In the rows, 128 means zero.
D: 3 groups of rows, each row roughly a mix of its group's hidden directions
D (78 x 10)
[[134 105 195 163 122  90 131  89 117 133]
 [142 150 201 102 122 155 119  99  97 124]
 [128 127 156  95 177 150 186 159 128 142]
 [109 112 110  74 141 116 164 176 144 164]
 [113 142  92  99 145  81  83 137 169 105]
 [127 129  63 106 157 164 134 177 119 127]
 [119 145 138 145 124  91  91 154 200 123]
 [131 139 166  95 178 163 179 143 132 140]
 [156 141 135 172 102 105  67  99 140 106]
 [142 121 180 129 108 130 195 117  97 148]
 [156 143 141 165  80 121 109  69 151 117]
 [136  84 120 105 134 157 202 128 107 132]
 [158 138 166 180 108 138 130  77 101 107]
 [132 122  98 131 181 159 186 147 100 143]
 [133 127 167 100 145 150 192 137  90 153]
 [124  95 108 133 115 177 191 137  95 137]
 [128 160 172 100 186 161 147 143 150 137]
 [123 166 123  90 161  89  87 119 168 104]
 [158 146 107  88 115 163 169 119  74 136]
 [122 123 155 132  99  83  58 148 137 111]
 [140 143 138 168  95 122  74  82 141  97]
 [133 160  74 100 129 167 147 174 137 151]
 [134  94 149 122 168 188 161 149 152 147]
 [109 149  91 103 149 175 139 170 159 159]
 [ 97 102 152 137 117 141 205 130  98 128]
 [146 137 159 185 108 132 101  84 106  95]
 [107 135  76 100 163 135  75 154 152 120]
 [116 117  77 148  88  80  83 136 127 115]
 [121 153 147  79 192 135 146 151 159 126]
 [128 125 174 160 139 155 163 111  69 107]
 [101 115 141  89 126  91  79 182 137 128]
 [109 121 180 162 122  89 101 108 176 129]
 [125 118 180 133 112 142 194 114  90 133]
 [122 161 139 159 110  76  66 143 127 132]
 [144 134 164 181 132 150 129  92  81  97]
 [ 94 101 104 114 165 127 165 187 108 135]
 [135 124 108 108 138 176 175 124  72 155]
 [171 124 112 113 134 112 186 147 140 181]
 [161  98 116 107 188 108 129 162  93 107]
 [129  97 124 129 194 148 154 167 110 162]
 [175 141 103 171 115 138 163  77 143 143]
 [134 122 202 147 114 102 142  81 123 144]
 [128 178 143  95 150  69  99 118 143 109]
 [117  93 182 168 126 110 137  81  99 136]
 [158 128 110  94 146 157 172 137  68 143]
 [123 131 141  84 193 131 134 163 170 131]
 [141 123 179 109 171 169 175 135 134 147]
 [ 91 116 144 185 122 109 103 138 183 143]
 [130 139 117  92 159  88  83 114 179 106]
 [134 132 141 184 153 146  99 117  80  85]
 [155 108  87 112 145 143 148 138  58 110]
 [118 139 130 152 119  89  87 154 195 115]
 [128 107 174 170  98 104 138  78  97 129]
 [128 150 173  94 190 142 144 153 153 140]
 [116 167 127 101 156  75  84 144 160 114]
 [112 161 101 107 134 167 138 168 176 165]
 [ 91 156 131 134 114 141 110 141 204 150]
 [121 124 139  98 186 147 140 175  82 132]
 [126  99 170 156 108  99 121  72  95 105]
 [ 99 117  82  83 140 113 121 174 166 146]
 [149  92 118 106 160 120 125 113  66  84]
 [ 86 112 102  89 162 147 171 169 121 140]
 [139 145 172  93 169 152 186 126 119 136]
 [160 128  96 104 181 128 153 172 119 164]
 [158  85 141 133 174 106 143 132  70 117]
 [137 114 154  83 172 138 193 137 125 136]
 [138 128 139 166  73  89 126 110  75 134]
 [185 120 151 100 155 104 155 130  76 122]
 [134 153 185 104 160 120 178 144 102 146]
 [135 113 141 117 147 199 185 121 122 135]
 [154 115 137 143  81  98 135  68  92 120]
 [117 155 117 108 155  85  72 141 171 113]
 [109  84 112 135 196 154 137 155 108 145]
 [145  81 154 120 147 173 186 130 124 147]
 [178 134 124 114 155 136 189 136 116 172]
 [146 116 120 163  70 137 122  72  98 120]
 [127 149 133 123  70 107  98  82 135  83]
 [158  95 122 104 183 112 128 137  81  95]]
one row of each group, then the others: which group is each in?
[131 109 154 142 111 129 211 119 104 145]  T
[134  88 155 141 161 137 166 113  69 151]  Q
[107 126 120 100 178 117 124 194 161 135]  N

[132  90 136 166 109 184 162 143 102 155]  N
[ 98 130 146  80  96 103  77 144 164 129]  T
[117 121 115 124 169 176 102 161 185 133]  N
[123 125 133  78 164 115 194 153 111 129]  N
[150 134 201 147  95 123 131  97  97 119]  T
[130 119 107 104 146 181 170 123  74 150]  Q
[130 128 101 108 188 160 168 158 101 144]  T
[135 140 191 112 166 106 160 161 113 154]  N
[130 113 180 171  95 107 144  84 104 143]  Q
